In the data rows, zero lies at 7.5, halfway between 7 and 8.
Here are some points, one per row:
array([ 9,  7,  8, 12, 13, 10,  6,  3,  9,  6,  6,  5,  7,  4])
array([ 7,  8,  7,  4,  7,  5,  9,  5,  5,  9, 10, 12,  8,  6])
array([ 3,  8,  9,  7,  5,  9,  8, 11,  8,  5,  7,  8,  4,  8])
array([ 7,  6,  4,  7,  2,  9, 12,  8,  6, 10, 14, 11,  5,  2])
array([ 5, 11,  5,  6,  4,  8,  9,  8,  8, 13,  6, 12,  4,  8])
array([10,  7, 11,  6,  4,  7,  7,  9,  7, 10,  7, 12, 10,  5])
array([ 4,  8,  9,  1,  6,  2,  8,  6,  8, 11,  5,  9, 11, 12])
array([10,  5,  5,  3,  6,  7,  8,  9,  9,  7, 10, 10,  4,  5])
array([6, 6, 5, 8, 8, 5, 7, 7, 7, 8, 5, 7, 3, 7])
array([ 7,  7,  4,  8,  5,  8,  7,  7,  7,  9, 10,  7,  8,  6])
array([ 5,  4,  8,  3,  8,  8,  6,  9, 10,  6,  7, 12, 10, 11])
array([ 6, 11,  8,  7, 11, 11,  7,  7,  5, 12,  7,  9,  7,  2])
array([ 5,  8, 14,  7,  3, 10, 12,  7,  7, 12,  6, 12,  3,  7])
array([ 3,  8,  4,  3, 10,  7,  4,  8,  8,  7,  3,  5,  7,  8])
array([10, 11,  8, 10,  8,  9,  5,  8, 13,  1,  7,  9,  9,  9])
array([ 6,  8,  4,  7,  8,  5, 12,  8, 11,  7,  8,  7, 14,  6])
array([13,  7,  9, 11, 12,  8,  6,  3,  5,  5,  6,  2,  7,  8])
array([ 6, 10,  5,  9,  7, 11, 10,  6, 11,  8,  7,  9,  3,  9])
array([ 5,  7,  8,  8, 13,  9,  2,  1,  9,  5,  6, 10,  7, 11])
array([ 8,  4,  5,  5,  8,  1,  6,  6,  3,  4,  7,  4,  8, 12])
array([ 7,  5,  9, 10,  7,  8,  6,  5,  5,  8,  1, 13,  8,  7])
array([ 7,  4,  8, 11, 12, 12,  7, 10,  6,  7,  8,  8,  2,  5])
array([6, 6, 6, 7, 9, 6, 3, 8, 8, 6, 5, 3, 3, 7])
array([11,  9,  7,  7,  8,  9,  5,  7,  8,  6,  9, 10,  8,  9])
array([10,  8,  5, 11,  7, 10, 10,  3, 14,  7,  6,  6,  7,  9])
array([ 6,  5,  7,  8,  8,  9,  5,  4,  5,  4,  6,  4, 11,  8])
array([ 9,  5,  5,  3,  8,  5,  8, 13,  3, 10,  9,  4, 14, 10])
Along one direction, these points spread out more than along any other. For each point below, how far along it does it lie, from 0 to 99? The average is 50, and the first point in the table lies past the average.
array([ 5, 11,  5,  6,  4,  8,  9,  8,  8, 13,  6, 12,  4,  8]) 25
array([ 3,  8,  4,  3, 10,  7,  4,  8,  8,  7,  3,  5,  7,  8]) 59
array([ 9,  7,  8, 12, 13, 10,  6,  3,  9,  6,  6,  5,  7,  4]) 75
array([ 5,  4,  8,  3,  8,  8,  6,  9, 10,  6,  7, 12, 10, 11]) 46
array([ 7,  5,  9, 10,  7,  8,  6,  5,  5,  8,  1, 13,  8,  7]) 51
array([ 7,  4,  8, 11, 12, 12,  7, 10,  6,  7,  8,  8,  2,  5]) 56
array([ 9,  5,  5,  3,  8,  5,  8, 13,  3, 10,  9,  4, 14, 10]) 46
array([ 8,  4,  5,  5,  8,  1,  6,  6,  3,  4,  7,  4,  8, 12]) 65
array([ 7,  6,  4,  7,  2,  9, 12,  8,  6, 10, 14, 11,  5,  2]) 19
array([ 4,  8,  9,  1,  6,  2,  8,  6,  8, 11,  5,  9, 11, 12]) 38
array([ 6,  8,  4,  7,  8,  5, 12,  8, 11,  7,  8,  7, 14,  6]) 46
array([10,  7, 11,  6,  4,  7,  7,  9,  7, 10,  7, 12, 10,  5]) 33
